In the data rows, the value 500 means zero.
Each pair is two rows. How far apart are they, by a hidden measure? 0 means very close, and 40 very far. Two or three weighted sums of its numbers give each row a place; it is the straight-line distance between the places.
469;548;564;427;202;605;341;593;570;614;628;351;406;353;264;397;355
476;413;466;486;509;483;496;486;469;494;478;427;440;544;543;525;551: 21
630;576;505;547;525;471;397;407;523;401;437;529;577;478;533;453;398
458;553;568;588;483;481;665;567;405;642;521;550;570;463;369;554;482: 10
471;437;530;524;484;605;488;483;599;526;567;535;526;463;440;533;504
343;513;489;520;439;477;511;619;351;595;566;447;518;409;437;535;550: 25
500;513;510;454;467;489;416;491;558;453;522;467;519;472;477;494;446
396;430;504;603;617;444;593;489;399;532;538;504;539;482;501;593;635: 29
574;608;509;611;657;419;685;416;368;523;393;652;667;600;558;576;487
610;593;515;521;501;485;399;352;503;428;487;523;589;533;559;543;384: 5
342;283;389;418;420;524;454;660;624;600;559;334;345;489;482;498;633
488;466;545;516;446;584;427;531;487;499;527;488;503;424;448;541;503: 16
587;634;557;539;518;357;640;501;419;519;474;565;586;594;412;553;378
348;492;545;576;459;496;544;557;395;609;626;451;473;383;392;559;563: 28
555;616;546;654;662;417;690;409;352;550;418;669;656;558;526;607;518
530;556;522;480;532;511;428;433;436;384;476;516;547;578;507;512;423: 14
594;625;634;645;549;491;613;414;353;548;492;689;663;494;429;571;432
535;465;544;535;502;591;524;441;529;519;500;568;535;486;492;543;530: 14
576;628;568;523;385;454;368;484;517;455;544;477;491;407;423;437;375
475;412;603;464;235;574;403;607;562;601;635;441;433;325;273;417;400: 17
486;553;460;603;638;424;669;472;408;575;397;568;605;542;559;610;538
445;435;534;598;510;478;524;503;481;555;486;530;573;424;444;515;601: 25
445;604;342;536;687;388;572;472;322;507;402;545;576;622;661;551;539
615;555;563;526;527;448;421;467;479;403;474;583;523;580;563;505;439: 33
592;644;636;661;529;488;648;427;353;581;461;691;664;471;413;570;411
529;545;555;461;375;455;419;509;463;526;560;474;402;450;439;408;418: 15
514;637;527;519;434;452;544;518;452;545;490;472;499;515;451;538;379
411;470;512;569;541;508;669;566;451;634;488;517;506;476;451;562;594: 23
562;548;481;492;508;559;403;512;467;414;475;485;468;510;569;507;428
525;613;486;593;609;459;661;458;320;582;403;600;583;540;549;582;498: 13
429;346;308;440;602;392;482;544;602;479;457;373;417;597;653;517;672
492;664;495;545;463;422;515;513;233;585;481;519;570;455;484;531;394: 24
463;483;417;451;478;519;491;511;582;480;436;397;475;510;564;491;465
438;495;444;528;597;383;647;543;442;551;461;505;546;559;531;573;552: 20
561;437;577;482;484;519;524;499;559;472;501;510;429;524;436;428;489
617;616;627;550;350;582;349;473;437;535;551;573;523;367;398;466;410: 27
549;454;455;470;522;564;441;464;507;456;481;547;505;560;592;495;496
517;446;492;458;448;509;444;618;556;454;481;442;481;446;511;432;511: 22
459;446;532;441;398;513;437;567;620;524;561;431;418;478;435;458;543
541;555;575;508;514;414;655;541;458;548;510;565;562;546;411;518;445: 17
513;508;481;445;546;525;471;431;458;444;468;485;445;549;581;473;520
546;541;606;494;318;492;382;524;456;545;563;492;509;404;327;392;389: 21
537;486;484;504;463;471;397;485;552;468;552;467;510;525;485;532;449
421;433;475;453;398;522;423;538;554;518;519;414;441;469;463;468;462: 11
657;535;628;512;419;577;417;407;511;402;533;628;595;479;454;499;355
560;576;553;621;603;489;685;450;402;563;432;663;653;534;499;596;502: 19
440;325;451;392;462;506;436;583;708;466;505;390;353;504;551;426;588
432;426;436;457;544;436;493;485;553;473;463;414;462;547;620;476;557: 13
502;505;506;537;537;470;583;501;455;549;478;521;509;516;479;529;515
566;612;530;581;513;431;442;425;378;475;522;510;553;432;509;501;389: 6
352;386;488;423;350;584;415;608;613;506;638;388;389;362;387;417;496
556;517;568;440;377;649;408;460;505;464;567;546;468;447;439;412;370: 6
473;465;547;561;528;574;628;532;501;589;487;557;542;474;440;545;575
519;567;441;445;517;447;402;395;519;422;403;437;478;515;573;464;467: 10
414;350;388;461;614;548;494;531;643;438;511;464;499;562;643;589;676
733;665;562;595;617;482;596;380;494;371;371;742;714;675;586;572;383: 21
377;406;433;426;494;520;470;583;538;495;499;380;385;519;510;500;580
384;527;508;569;502;415;517;495;400;559;523;503;478;389;485;538;569: 16
515;510;537;478;481;503;473;493;564;402;485;526;497;470;489;402;518
352;402;474;568;593;404;632;563;410;580;580;465;500;516;468;619;649: 30
455;429;362;473;609;438;482;552;588;435;436;403;406;552;652;466;624
469;563;508;579;545;497;645;509;351;619;452;540;527;475;477;546;520: 11
386;336;433;411;395;595;411;571;575;577;617;357;326;468;417;438;571
457;597;498;534;448;438;494;553;306;571;490;510;578;461;443;490;392: 7
251;288;398;421;343;557;461;683;599;705;595;244;280;374;362;470;643
495;450;511;485;449;531;463;574;489;552;471;440;392;435;462;396;515: 14
499;438;519;410;422;491;421;486;522;544;568;455;449;521;455;481;477
448;412;487;447;490;484;488;528;572;472;517;443;404;472;499;381;566: 11
550;460;507;485;563;472;456;462;467;416;458;501;490;582;579;540;516
638;580;571;510;489;484;415;354;480;431;427;571;530;522;522;423;371: 8
460;452;488;582;652;474;641;474;498;531;472;545;548;555;547;578;630
396;518;604;571;382;536;658;635;419;702;582;510;494;385;283;530;505: 23
650;590;526;499;528;511;408;347;428;363;423;516;536;525;555;508;322
519;404;342;468;751;483;510;378;568;310;355;527;528;661;770;564;628: 17
643;614;617;620;554;534;605;399;454;512;434;701;673;513;472;550;423
469;484;496;544;603;507;668;515;504;538;478;591;584;567;521;584;583: 2
582;557;571;471;384;586;367;466;572;476;555;563;492;488;408;440;363
422;440;415;450;524;537;485;531;533;489;529;397;380;526;532;558;576: 12
494;546;516;478;392;491;361;501;555;498;558;428;470;468;431;499;449
525;565;424;507;583;446;453;428;517;442;451;530;513;549;564;503;500: 9
431;442;496;426;483;555;450;474;605;499;480;443;394;534;499;419;551
538;468;459;590;662;504;548;320;480;472;422;574;630;579;668;617;619: 18
591;638;604;628;568;439;675;443;345;566;435;664;662;529;457;577;427
512;571;565;625;588;463;660;467;369;588;461;619;608;498;464;580;513: 9
585;582;531;504;469;449;622;544;362;607;448;524;500;503;412;469;409
475;417;511;479;514;548;599;537;609;523;484;531;488;529;467;507;533: 21
390;405;406;431;502;476;479;593;588;518;539;364;353;522;498;481;609
557;485;450;493;645;451;585;398;591;436;373;543;545;649;624;539;516: 24
409;364;377;457;593;491;495;483;522;482;428;378;451;512;623;524;572
521;584;598;606;504;519;659;515;390;609;502;642;633;486;404;572;479: 27
458;470;414;449;549;566;474;417;566;444;446;459;427;474;616;465;546
565;515;494;437;512;432;424;511;507;459;471;472;464;544;554;470;482: 21
475;448;425;496;601;434;460;508;549;456;440;473;479;519;597;444;595
573;602;565;623;588;462;677;453;393;557;454;666;667;541;487;579;463: 10
480;448;478;524;487;462;426;516;490;508;463;454;466;417;500;426;491
525;528;406;455;641;483;469;391;509;388;430;514;506;616;683;553;539: 19
532;567;580;476;368;549;404;511;445;504;558;470;505;409;413;477;398
354;442;422;565;631;422;691;579;463;596;475;498;549;520;540;586;654: 21
408;422;519;434;391;561;430;533;622;504;612;434;439;410;400;477;448
522;538;549;613;595;489;659;448;441;591;431;598;585;514;466;568;535: 20
497;505;469;466;570;437;452;425;553;420;437;496;457;587;603;482;512
496;500;413;468;565;458;449;457;487;393;448;499;519;531;620;448;544: 10
478;402;376;456;596;519;464;471;508;463;437;478;493;616;653;532;601
543;509;410;542;646;424;510;364;528;419;417;530;504;560;714;509;556: 15
461;439;397;476;599;543;500;472;498;457;409;509;449;534;646;476;585
549;536;555;478;346;503;356;586;543;506;565;438;459;410;393;408;433: 28
426;417;396;434;542;476;496;552;570;490;527;385;380;542;532;529;600
520;454;447;435;497;445;485;561;562;448;508;463;441;530;529;422;546: 8
267;432;365;527;567;442;596;617;436;599;492;389;461;456;562;582;675
436;366;487;413;464;569;465;498;583;529;556;409;419;509;482;548;551: 34
487;383;439;441;555;515;490;437;549;480;467;462;482;548;578;533;570
546;625;611;615;494;494;635;501;331;618;499;636;626;467;382;559;418: 25
398;383;467;400;399;645;395;612;655;532;570;429;351;487;430;397;546
550;409;526;472;502;584;485;466;615;445;507;545;491;521;504;506;489: 27
476;492;561;426;372;613;408;590;525;478;618;455;395;439;408;467;506
424;429;448;450;512;482;453;547;602;448;463;386;421;518;533;431;585: 17
490;422;397;477;587;508;469;470;491;456;434;478;501;579;636;536;562
466;386;386;425;586;425;532;490;554;393;471;371;439;596;631;514;572: 30
620;651;578;606;575;384;669;432;359;533;433;666;668;565;459;564;382
448;424;487;419;418;521;414;586;587;534;587;368;346;470;504;484;516: 9
528;505;643;553;378;623;558;533;526;597;579;586;556;428;325;504;450
428;416;466;432;502;527;466;497;573;437;517;426;409;569;543;505;523: 2
499;567;569;602;532;484;655;500;388;591;505;620;624;484;432;570;487
559;634;491;493;508;352;493;435;283;464;524;500;544;542;533;565;367: 16
509;563;575;454;391;537;390;522;489;482;582;468;511;507;395;422;374
432;591;542;532;407;537;480;575;342;610;614;560;586;436;385;547;422: 22
522;562;481;465;492;541;541;485;450;492;485;530;476;531;509;480;471
311;322;389;369;497;551;498;598;587;526;505;308;281;494;548;426;692: 14
600;627;520;637;675;396;697;399;336;535;383;684;690;581;570;602;475
577;532;522;487;542;546;393;369;576;443;420;532;456;578;580;469;467: 10
652;614;597;481;423;518;381;431;502;393;525;589;617;509;428;461;312
566;501;520;496;522;420;479;466;551;450;540;499;518;524;460;467;457: 4
537;482;476;455;457;552;431;596;512;489;517;464;384;453;476;449;490
446;427;408;410;472;498;465;567;542;442;600;375;432;451;529;476;551: 18
465;465;469;421;435;639;410;579;558;509;544;492;455;507;478;421;507
469;411;438;500;558;513;487;469;592;461;479;448;443;499;635;507;571: 13
560;486;470;473;537;604;439;424;523;393;498;527;532;541;542;495;488
547;515;478;442;458;562;407;499;550;483;511;535;496;511;520;449;472: 9
629;635;653;541;365;493;331;477;522;399;566;576;582;432;396;432;319
589;600;538;479;480;513;422;419;439;379;487;585;541;538;545;436;428: 16
449;471;416;436;515;505;441;505;500;459;456;456;427;519;648;444;646
417;469;552;569;504;424;582;562;435;622;563;498;501;450;362;492;577: 29
550;573;495;577;648;357;667;450;355;520;433;627;631;605;555;575;505
639;602;516;483;583;484;413;371;448;405;408;617;595;595;632;495;411: 11
326;525;546;549;366;484;506;649;365;653;633;443;506;338;322;520;478
486;557;460;576;625;420;521;390;377;496;412;513;496;490;597;497;562: 11
592;493;443;462;519;530;450;462;512;444;441;422;483;527;603;515;489
458;421;390;456;539;449;438;475;594;457;482;408;486;569;603;567;555: 23
338;397;581;535;407;559;666;642;491;701;590;419;390;384;285;511;600
481;568;539;619;575;458;688;506;382;613;466;609;609;498;460;599;521: 11
481;486;601;583;445;564;623;539;499;646;520;523;498;408;330;510;500
495;447;400;440;560;503;440;517;527;454;435;495;486;584;595;445;548: 11
482;448;541;478;461;662;553;551;631;550;536;587;575;485;473;525;524
484;464;503;443;443;594;395;493;593;452;560;479;415;440;441;405;456: 20
376;396;472;403;371;523;442;643;548;573;590;303;263;411;422;426;542
495;533;541;483;487;444;412;425;544;447;501;476;502;469;500;448;462: 23
571;412;528;497;585;617;493;406;612;413;469;568;504;512;583;484;572
547;518;447;527;644;441;467;423;529;367;425;559;551;550;638;430;562: 24
401;451;554;568;447;533;470;550;565;549;573;452;542;369;474;477;629
462;352;469;421;442;564;568;661;620;528;525;404;378;491;444;454;596: 33
447;438;464;420;370;515;382;645;565;538;564;372;368;413;440;377;548
459;451;448;422;432;569;421;567;590;530;532;462;422;494;494;459;576: 7
466;455;426;537;619;495;462;451;511;406;485;459;506;542;628;552;560
460;522;665;532;321;585;625;655;492;673;624;538;526;400;225;507;445: 24
558;484;461;459;485;490;448;524;550;442;444;456;459;493;522;451;479
530;424;463;466;495;524;452;529;624;420;465;438;465;511;537;516;530: 7
647;568;505;598;565;651;448;321;520;402;496;684;613;453;657;531;488
514;540;551;534;419;562;454;475;416;524;565;464;497;407;455;530;457: 15
585;454;496;472;462;602;458;461;484;437;479;512;521;513;550;498;467
276;450;429;491;467;502;639;686;431;687;525;386;399;447;442;546;620: 24
568;585;589;511;388;494;389;524;487;500;562;527;547;458;381;435;387
492;442;513;409;343;572;467;568;538;557;628;385;380;409;356;483;499: 32
549;618;590;639;541;481;641;447;361;599;469;636;629;467;446;560;456
621;684;538;458;381;446;439;561;411;496;458;514;566;512;459;499;265: 25
532;610;455;471;403;492;453;519;515;479;479;492;573;491;497;487;360
425;616;552;605;455;441;538;557;319;586;531;538;632;376;418;575;436: 25
522;631;631;612;420;548;582;528;390;626;555;626;640;402;337;551;390
355;341;373;450;562;381;551;573;592;534;500;321;292;520;546;466;627: 6
555;525;531;656;671;488;596;352;389;492;448;637;639;542;558;619;558
382;343;419;431;545;470;450;485;648;509;485;350;410;521;612;465;661: 19
588;551;519;505;450;452;423;428;529;425;498;525;539;507;466;416;412
570;599;569;510;384;594;363;523;465;486;560;509;472;441;463;445;351: 16
441;405;451;425;516;519;548;607;589;491;517;480;470;542;501;497;584
580;622;581;630;586;480;664;453;377;555;451;684;681;533;481;581;449: 17
735;804;565;552;458;453;433;400;289;388;393;662;725;535;570;531;213
567;635;574;624;594;436;676;427;353;546;437;658;659;544;495;583;459: 21
619;611;593;628;596;469;652;399;405;523;427;678;665;545;475;566;447
654;509;510;553;607;547;622;457;561;501;365;645;636;649;584;593;512: 17
584;511;553;441;407;576;429;491;591;427;566;447;493;499;481;517;402
467;470;574;520;447;530;643;612;501;623;521;504;482;479;354;514;505: 21
336;315;421;423;474;588;440;618;631;545;534;377;333;481;501;413;631
793;748;581;539;509;513;360;283;383;379;441;743;730;566;551;442;273: 14
556;554;564;633;598;597;631;392;466;540;402;644;611;476;509;546;513
433;538;460;486;453;503;632;619;395;667;512;418;370;446;397;552;538: 32
481;581;539;595;531;475;614;518;390;559;515;592;605;487;461;582;490
451;415;536;411;340;615;410;612;553;533;605;424;415;456;412;471;501: 11
506;552;565;492;392;532;431;496;469;539;595;487;504;469;425;443;386
450;498;574;536;483;433;645;591;480;580;560;536;543;497;362;537;502: 19
350;409;475;414;390;544;432;658;551;540;560;381;330;432;426;382;585
400;448;485;452;470;385;649;652;567;603;527;401;428;571;388;547;523: 20
448;470;545;467;374;585;400;522;575;454;558;406;408;431;362;509;421
494;432;402;463;574;399;423;480;578;459;422;428;447;585;596;456;580: 24
593;473;454;482;550;476;454;486;478;427;457;486;445;573;582;498;484
646;605;476;534;539;438;452;372;426;445;462;604;585;512;534;515;404: 2
412;540;486;532;471;626;547;553;402;652;494;464;434;425;467;500;535
612;484;514;601;654;604;576;360;510;493;368;647;609;551;614;570;581: 34
615;573;539;521;546;540;546;417;539;415;439;634;607;572;530;497;421
432;384;451;526;556;587;511;529;566;430;562;520;562;483;576;565;648: 12
623;572;700;523;353;606;505;443;503;546;530;594;557;430;298;456;362
524;511;542;510;446;505;432;442;562;476;511;520;543;525;445;537;429: 21
557;665;460;537;597;362;535;417;308;481;421;588;607;612;587;545;390
476;419;495;454;434;569;454;531;581;485;511;411;465;468;490;500;507: 27
571;587;466;509;563;406;521;546;531;430;516;551;665;581;615;536;435
546;648;423;550;651;316;514;388;424;430;414;562;659;621;667;570;397: 24
494;465;418;459;624;376;493;429;553;381;447;450;512;599;659;536;546
425;491;533;568;526;480;688;591;458;646;534;538;545;491;410;572;565: 17
408;418;374;442;540;513;415;540;561;409;539;427;409;497;637;486;576
477;520;391;471;658;407;462;389;526;372;391;482;478;635;714;505;570: 12
565;468;521;437;428;529;443;503;582;422;555;439;483;522;511;492;430
387;383;391;419;572;487;467;488;630;440;505;413;458;533;583;517;549: 23
562;542;537;493;393;564;395;445;503;487;495;467;510;475;489;510;414
435;348;348;437;550;433;454;622;590;457;496;351;395;527;610;495;634: 9
314;421;296;449;642;367;569;614;446;519;416;389;446;606;678;538;644
618;651;625;506;392;538;378;380;442;430;548;585;512;412;414;380;352: 35
419;389;492;412;431;665;431;534;627;511;616;472;407;431;519;516;566
451;510;444;479;495;314;518;578;439;534;538;397;468;511;442;483;478: 27
580;563;548;471;372;554;411;496;486;509;595;496;542;466;449;487;391
458;584;504;612;611;391;558;438;328;505;544;547;623;489;549;609;545: 25
295;424;478;485;382;611;448;657;584;607;589;356;405;316;434;475;632
471;463;388;413;483;488;479;618;549;537;469;415;410;563;565;520;499: 12
564;487;506;478;465;452;439;527;509;447;451;468;502;507;532;471;506
517;498;554;544;586;415;627;423;481;507;445;526;500;568;448;518;487: 12
575;626;571;623;619;446;666;429;394;527;444;678;672;562;498;570;458
392;438;473;435;430;463;462;587;569;499;535;418;407;459;483;513;553: 11
523;540;456;450;489;504;428;452;454;419;483;467;485;493;583;447;482
468;474;417;454;619;458;459;425;554;411;505;502;485;627;611;526;526: 25
617;545;521;520;534;476;643;512;551;481;436;597;603;642;487;551;454
386;449;361;460;651;445;697;565;454;594;390;442;422;653;600;552;643: 27
593;575;525;488;523;380;426;411;501;363;461;541;600;558;533;501;394
709;537;693;478;373;643;454;461;571;433;568;585;560;520;330;476;340: 18
546;611;553;550;510;458;628;525;415;554;478;584;593;523;495;546;432
653;516;535;524;569;507;578;413;613;465;395;571;545;608;509;525;479: 19
438;481;500;443;481;373;448;486;475;479;602;389;478;444;483;511;464
562;564;500;504;445;472;390;454;467;415;513;524;512;437;530;405;416: 28
571;535;556;434;386;593;513;500;528;610;504;546;491;516;396;519;416
673;628;603;531;442;442;396;385;452;382;509;540;587;436;434;442;262: 21
514;481;632;432;281;597;377;500;523;562;661;480;461;397;300;494;363
367;353;390;398;509;573;473;532;624;477;491;290;320;513;549;535;590: 20
717;514;458;523;684;472;618;430;551;431;316;613;604;665;647;550;512
514;449;501;447;478;540;469;517;511;441;494;443;468;459;478;502;479: 14
485;433;480;453;524;484;463;429;567;482;471;483;491;526;541;497;575
485;484;532;432;377;496;420;519;511;484;643;398;464;394;410;469;431: 28
515;504;448;504;579;487;447;365;525;389;481;554;561;530;601;490;462
533;481;456;453;544;449;428;497;620;382;492;446;473;531;577;443;502: 19
716;638;579;546;471;499;575;427;497;453;428;665;662;590;448;508;324
517;662;643;548;318;492;477;543;392;583;641;537;614;371;347;497;292: 10
435;550;511;592;602;388;582;498;409;519;531;541;590;486;530;558;585
445;500;485;562;558;509;619;555;464;564;506;563;598;506;511;595;554: 17
395;564;474;561;510;506;475;476;385;557;488;448;463;380;502;494;493
455;410;562;594;510;539;537;515;544;603;511;487;462;422;431;521;659: 25
420;369;488;404;447;547;490;514;581;524;505;422;397;458;472;443;509
555;572;555;479;557;445;570;413;389;443;462;538;466;645;473;451;433: 34
543;514;573;495;440;552;501;461;527;529;511;532;487;478;414;469;472
669;642;534;491;485;472;495;423;365;472;428;599;555;528;495;475;338: 14
567;542;552;444;405;606;407;469;443;466;559;536;501;483;471;472;405
472;490;444;515;611;441;653;526;459;542;417;524;530;588;565;562;562: 12
447;444;471;532;594;498;697;578;522;570;458;547;549;564;520;583;609
417;415;483;460;409;508;443;516;608;543;535;401;394;398;499;485;567: 8
406;547;541;594;478;506;637;579;402;658;550;518;539;409;390;557;519
344;310;431;403;455;599;493;593;648;529;527;295;351;462;507;503;646: 26
480;440;456;458;472;431;467;539;494;490;543;408;453;479;511;512;496
485;489;546;514;409;572;424;485;567;529;573;437;430;393;427;431;458: 11
367;446;379;587;770;360;652;450;420;477;449;516;553;587;695;646;713
543;488;571;490;387;580;415;486;540;486;587;469;488;464;465;509;424: 23
487;341;491;435;516;590;572;588;561;495;476;443;411;556;510;509;637
479;425;442;452;454;465;407;629;547;487;548;414;421;466;520;452;534: 19
281;463;316;539;675;365;619;558;412;535;395;442;530;520;658;604;675
532;526;415;536;565;537;506;477;535;526;489;630;643;551;626;637;518: 11
343;375;472;553;557;509;602;521;562;619;491;428;460;447;444;543;662
247;331;373;364;441;523;461;722;661;561;561;295;288;459;484;438;714: 22
530;510;551;468;389;531;455;523;561;489;518;471;440;452;396;417;434
417;424;439;416;484;530;466;535;532;474;503;415;352;484;537;405;595: 11
501;508;585;532;459;540;647;577;515;588;529;572;559;495;389;534;499
487;480;479;495;459;541;409;525;515;415;558;448;475;424;513;435;466: 10
520;558;552;456;335;630;372;564;463;494;617;482;485;435;422;470;402
644;582;544;522;488;578;363;400;401;369;541;623;538;497;505;490;354: 14
573;533;536;496;395;553;386;506;539;477;553;492;526;463;437;508;408
536;504;454;497;567;522;503;373;523;394;475;552;512;534;614;502;476: 13
578;658;561;638;635;429;656;402;319;534;418;698;703;557;551;607;453
584;605;555;477;424;548;364;440;481;473;553;603;582;495;427;427;344: 10
506;666;500;536;490;387;487;464;273;535;500;511;538;480;471;512;395
301;315;434;381;431;551;474;618;674;531;611;325;355;438;437;487;562: 39
531;500;565;485;453;557;528;475;531;529;507;530;488;501;437;480;500
519;536;521;487;484;527;422;400;546;445;506;502;445;445;520;410;472: 6
437;471;459;522;591;473;663;569;507;550;472;531;540;569;536;573;591
385;408;484;472;474;492;643;716;641;553;544;444;467;591;421;587;615: 19
513;573;559;632;588;440;666;485;374;582;472;625;627;510;466;582;521
588;577;372;482;649;421;523;480;471;395;412;520;567;562;692;561;516: 38
561;527;543;521;509;507;442;430;514;384;503;535;538;480;556;421;459
630;651;690;671;496;555;600;388;366;578;484;708;664;475;373;541;388: 21
493;592;456;606;625;445;635;465;358;553;428;599;642;526;568;614;520
376;461;432;500;492;524;469;521;467;599;503;428;370;420;517;505;656: 14
457;457;519;450;356;499;439;587;512;565;613;406;430;406;368;468;438
447;570;459;482;476;398;505;557;384;539;546;516;512;546;495;512;430: 21
402;407;453;524;501;528;461;535;682;478;493;380;439;475;546;479;582
515;452;596;479;331;527;402;544;518;502;559;406;415;378;366;401;432: 17
409;403;408;437;536;492;498;509;652;458;473;345;416;520;581;505;556
516;433;445;449;515;608;444;490;520;501;481;520;447;558;579;500;531: 25
595;475;530;583;609;617;552;373;465;498;421;677;580;535;566;529;553
642;563;572;518;518;500;516;360;532;445;401;586;557;558;502;502;394: 27
583;552;559;504;441;491;399;439;525;436;485;578;518;430;510;473;453
268;325;398;387;456;454;444;638;675;551;578;304;328;430;487;437;671: 7
419;348;414;436;467;529;471;610;661;546;516;297;307;407;506;424;640
549;433;489;443;472;525;441;493;608;420;488;444;460;517;537;489;477: 12
539;654;620;578;400;486;532;510;376;568;560;598;641;419;346;524;346
409;522;516;495;427;332;476;564;384;550;527;416;472;434;414;432;512: 14
454;436;515;418;391;493;425;569;588;474;561;429;463;479;401;459;468
460;493;485;443;412;603;452;602;554;478;543;406;414;444;447;481;486: 23
490;547;594;587;464;534;473;449;397;490;530;541;557;389;408;538;438
535;609;448;559;639;405;671;452;314;548;367;572;556;594;595;567;505: 26
587;569;484;474;495;479;399;411;447;410;442;473;490;500;539;482;370
441;517;474;446;392;556;414;562;563;443;552;395;366;466;469;372;520: 30
458;460;548;451;358;484;470;544;430;531;602;466;428;435;366;451;444
484;474;418;446;534;446;484;500;555;454;530;429;414;548;538;560;553: 11
523;518;494;507;548;490;487;490;566;427;448;504;501;551;575;502;547
473;505;448;530;565;325;508;551;401;535;498;424;438;470;477;407;525: 15
